One vector is turned by the same rotation once a tick. Each row is the vector after some number of ticks, and that number follows the row.
The counts run from 0 to 449.
[1 -8 -5 19 -5 3 -3 -1 -3 2 -3 -2 12 -5 -17 -3 9 13 -19 -3 10 4 14 7 43 15 12 20 -3 5 -9 22 -30 14 -26 6 19 11 11 -13 16 -6 -15 -2 12 -5 -2 -5 -6 -7 18 2 -23 16 14 -11 -15 5 0 5 -2]	429
[-25 18 -21 10 -19 5 -6 -6 -15 14 11 -1 -15 3 3 8 0 -10 0 2 -24 -17 -12 7 -6 -13 -33 -13 -13 21 -11 15 -8 -8 -17 -11 -3 1 -14 -13 4 14 8 -11 12 -14 -11 -1 11 18 -3 13 -11 -7 19 12 6 -27 4 -17 -6]	244
[39 3 22 5 25 -11 10 0 11 -20 0 2 5 -6 3 5 -3 -3 3 3 5 10 -6 -7 -28 12 3 5 -4 21 -4 -28 1 -15 21 17 -2 -5 5 16 -10 10 -10 21 -15 18 -1 -10 -12 -2 -1 -11 16 -10 -16 5 -13 4 20 3 10]	405
[-21 3 -9 -9 -20 11 -14 -4 -10 10 8 -8 -4 -11 1 -27 -8 3 -3 22 7 -20 16 21 3 -11 -9 19 0 -26 13 2 15 12 2 -31 -9 -6 -6 23 7 -15 6 -12 4 4 3 0 -2 7 -23 18 10 18 -7 -34 3 8 -10 -3 13]	147
[26 -16 2 4 16 9 19 -17 6 -5 -9 11 9 -14 -4 13 12 22 17 -14 32 24 20 -2 18 3 2 28 -2 4 -7 2 -27 -2 1 6 19 -8 17 -18 0 -13 4 4 4 3 -1 12 13 -8 7 -16 -7 -1 -2 -2 -9 8 7 7 -2]	186
[7 4 9 14 -2 13 6 -9 -7 -14 -11 6 8 -7 -10 2 5 11 -20 -14 8 4 13 4 32 30 10 12 -5 17 -7 4 -37 4 -7 9 25 14 17 -3 15 -7 -21 -6 12 -2 -1 -1 -10 3 25 -4 -13 23 2 -9 -20 0 5 9 -5]	61
[-22 5 1 11 -13 15 10 -3 -10 -4 -2 7 -7 -6 -14 6 12 7 -12 -2 19 -11 14 7 25 14 -19 9 6 -10 4 13 -24 10 -18 -3 23 16 21 -10 10 -23 -18 -28 9 -22 -6 3 -7 13 21 5 -9 21 1 -8 -2 -9 -1 -4 -5]	399
[18 3 -5 12 7 6 3 -13 4 -1 -6 7 -3 5 14 25 -2 -5 7 -19 -10 16 -6 -12 -10 0 -10 -21 -16 43 -17 0 -13 -12 -5 10 -2 0 -3 -26 0 12 14 15 6 2 -4 5 17 1 6 -7 -3 -15 14 30 -1 -17 13 -4 -19]	446
[32 0 15 6 9 -24 -21 1 18 -14 8 -15 9 -4 -5 -9 -3 2 6 19 7 -2 -11 9 -19 4 5 14 7 3 -5 -23 3 -1 -5 14 3 -13 7 27 1 3 -5 32 -22 19 -8 -14 -21 2 -2 3 21 -10 -5 -14 -16 8 6 -3 11]	269
[16 0 4 8 -10 -9 -35 -17 16 -10 -7 -13 17 2 7 -20 -18 6 -20 6 -4 8 -4 -6 3 17 25 3 -10 17 -3 2 2 8 -13 2 -5 -2 10 18 23 0 2 39 -5 20 7 -5 -14 1 -6 9 15 11 11 -18 -14 9 -12 0 -8]	102
[20 -13 -14 8 4 2 15 -17 7 1 4 1 2 -1 -5 22 11 24 33 -10 0 12 -11 0 -3 -10 -16 10 -3 6 -17 6 -31 -5 -5 16 21 -8 -3 -14 -7 2 8 10 -9 -4 -23 10 21 -4 10 -18 1 -31 13 15 -8 -9 12 0 -5]	16
[-24 15 4 3 -27 7 -9 -1 -15 5 10 -4 -6 7 20 -4 -17 -16 7 12 -21 -26 -5 4 -28 -18 -19 -12 -2 25 -5 9 -9 3 -3 -19 -13 4 -17 -3 3 5 8 -10 1 0 0 6 21 25 -8 12 -6 3 14 19 -3 -16 5 -8 -10]	381
[32 -4 11 -2 12 -22 -15 -9 26 -6 -7 -3 10 -5 3 -5 -8 5 -11 13 26 14 2 -7 -7 6 15 12 -2 -2 4 -10 13 6 -12 9 -7 -12 21 13 8 -13 0 33 -11 16 7 -10 -19 -5 -10 -3 21 2 -9 -23 -1 19 -5 -3 1]	438
[6 0 1 -13 6 13 -6 -16 -4 6 -9 4 6 -12 3 -25 -2 8 -21 2 5 12 23 6 12 7 23 22 -14 -2 8 -5 17 2 19 -23 -15 -2 0 10 3 0 1 6 17 24 16 -1 -8 -14 -29 3 4 28 -17 -28 -1 16 -2 -1 15]	314
[35 -3 -5 -8 13 -1 -1 -32 17 -7 -6 13 4 -6 8 7 4 17 1 -11 13 34 0 -10 -11 11 9 6 -16 5 1 -20 11 -9 15 4 -1 -12 9 6 0 -2 11 36 -6 19 -4 2 -4 -12 -14 -13 29 -8 -12 -8 -1 7 -4 -4 -7]	343
[-13 17 10 -14 20 7 35 9 -11 2 -1 24 -15 1 6 19 6 -11 -5 5 17 -6 7 -19 -21 3 -22 -16 -12 4 16 -13 10 -5 14 -9 -14 9 13 -6 -17 -3 -11 -26 3 -7 5 -10 -5 6 1 -5 9 10 -27 10 19 -1 10 -16 0]	65
[-23 6 -25 -5 -17 1 -19 -4 -3 21 8 -2 -8 -6 -5 -17 -1 -5 -17 21 0 -9 9 11 8 -17 -6 9 -10 -18 14 11 29 7 -10 -24 -16 -9 -6 18 8 -9 7 0 12 3 4 -6 -11 -4 -30 16 5 16 1 -30 17 6 -13 -11 10]	347
[35 2 23 1 18 -6 -1 -5 14 -22 -2 -1 10 -4 0 -12 -4 4 -6 2 7 7 4 -2 -21 19 12 13 -8 11 2 -29 4 -10 16 8 -1 -4 10 20 -3 5 -6 27 -15 27 5 -8 -14 -3 -3 -5 21 3 -14 -8 -16 11 14 4 9]	406
[-12 3 -16 -7 -11 4 -20 -18 5 10 0 3 -3 -6 -2 -22 -1 7 -14 12 8 6 13 11 13 -2 2 13 -9 -20 12 2 28 9 -3 -23 -12 -7 4 20 9 -13 11 11 12 5 3 0 -8 -10 -30 16 14 12 -5 -36 8 12 -14 -7 10]	346
[-20 8 -17 -19 10 5 15 4 -18 2 8 5 -7 -4 -16 -15 13 16 -13 14 -6 -10 5 -3 4 7 3 17 -15 -29 23 -5 6 11 18 -22 0 13 -2 22 -11 0 -18 -16 -3 4 -1 -9 -19 -19 -15 -11 3 13 -17 -20 -5 14 1 5 12]	21
[-23 18 -5 6 -13 14 2 -3 -19 14 -1 4 -10 0 12 4 -8 -20 -15 -4 -11 -10 13 0 6 -6 -15 -11 -7 36 -7 22 -5 -1 -9 -19 -12 11 -7 -22 10 5 3 -20 28 -4 8 3 9 17 -3 18 -27 27 13 11 6 -13 8 -12 -3]	75
[13 -9 -5 3 6 22 14 -18 -11 -19 -6 11 3 -6 -9 5 10 29 6 -13 6 12 11 0 21 20 8 28 -5 0 -3 -4 -39 7 16 4 31 8 6 1 0 -3 -12 -2 -1 3 -12 9 9 -5 13 -21 -1 4 -6 0 -21 3 7 17 -6]	155
[6 -12 -19 6 12 8 13 -14 -7 7 -12 7 3 -6 -17 8 16 18 -12 -16 5 22 16 1 44 17 6 22 -12 -2 -2 14 -21 1 1 4 19 10 10 -14 3 -1 -14 -4 17 0 0 4 -4 -20 10 -10 -19 10 2 -11 -10 3 7 8 0]	324
[-21 15 -5 -1 -18 13 -25 -3 -11 6 6 -5 -5 -4 -4 -33 -1 -3 -23 12 -15 -18 4 19 2 9 -1 15 -8 -5 7 -3 14 3 5 -22 -9 4 -8 24 11 3 -4 -4 11 14 2 -5 -15 4 -24 17 2 25 -5 -29 -4 2 -5 -4 14]	378
[29 2 21 -2 -1 -3 -17 -12 15 -20 -2 -6 8 -8 15 -16 -12 3 5 7 9 3 -3 2 -31 6 9 16 0 8 0 -27 7 -2 16 -2 -4 -13 1 22 5 0 11 35 -19 25 1 0 -2 6 -14 -3 32 -3 -9 -13 -15 9 1 0 6]	38
[-22 24 -11 7 0 18 14 -3 -17 6 7 15 -18 2 -1 20 13 -9 -2 -6 -22 -8 -8 0 -14 -1 -39 -20 -16 20 -5 -1 -6 -13 7 -1 4 9 -5 -14 -8 18 -4 -16 6 -14 -17 -2 2 10 2 1 -2 -6 1 13 7 -30 12 -15 -2]	139
[-13 5 -9 -7 -9 -18 0 23 -5 23 24 -21 -6 4 0 -8 -9 -7 19 35 -13 -27 -19 -1 -28 -32 -19 3 7 -13 4 13 2 10 -9 -13 -13 -6 -17 14 -12 5 5 -5 -7 -2 -2 -9 0 -1 -19 3 4 -16 7 6 7 6 3 -1 10]	255
[30 -18 -4 18 -2 -17 -7 -5 11 8 -3 -10 9 -1 1 13 -6 8 22 -3 8 10 -4 1 10 -16 4 14 7 23 -22 26 -33 6 -30 13 8 -10 -1 -25 7 3 10 20 2 1 -1 7 17 -5 9 -3 -18 -18 30 14 -7 -3 12 3 -9]	321
[-10 0 -9 15 -30 4 -29 -18 9 -4 0 -4 1 -4 -12 -11 1 7 -17 5 3 -7 -1 22 19 16 -5 11 2 -4 -4 6 -9 12 -31 4 17 1 17 12 30 -20 1 11 2 -7 -11 -4 -11 13 8 13 7 11 11 -28 -9 -10 -15 -8 -7]	135
[28 1 7 6 2 -19 -32 -6 22 -7 -4 -11 14 3 7 -12 -17 0 -15 9 -10 10 -14 -10 -17 11 26 1 -10 20 -6 -7 -1 4 -8 8 -14 -9 5 20 10 6 2 44 -11 22 9 -11 -16 -5 -9 -1 16 -5 8 -9 -13 10 -5 4 -5]	101
[-27 4 -19 -22 7 -2 14 16 -9 17 7 3 -1 7 4 -11 -9 1 -6 17 -9 -8 6 -22 -5 -16 3 1 -19 -13 26 14 18 13 15 -28 -28 12 -8 12 -16 0 -1 -14 8 0 13 -13 -4 -18 -26 -6 2 8 -8 -1 9 16 -4 5 1]	222
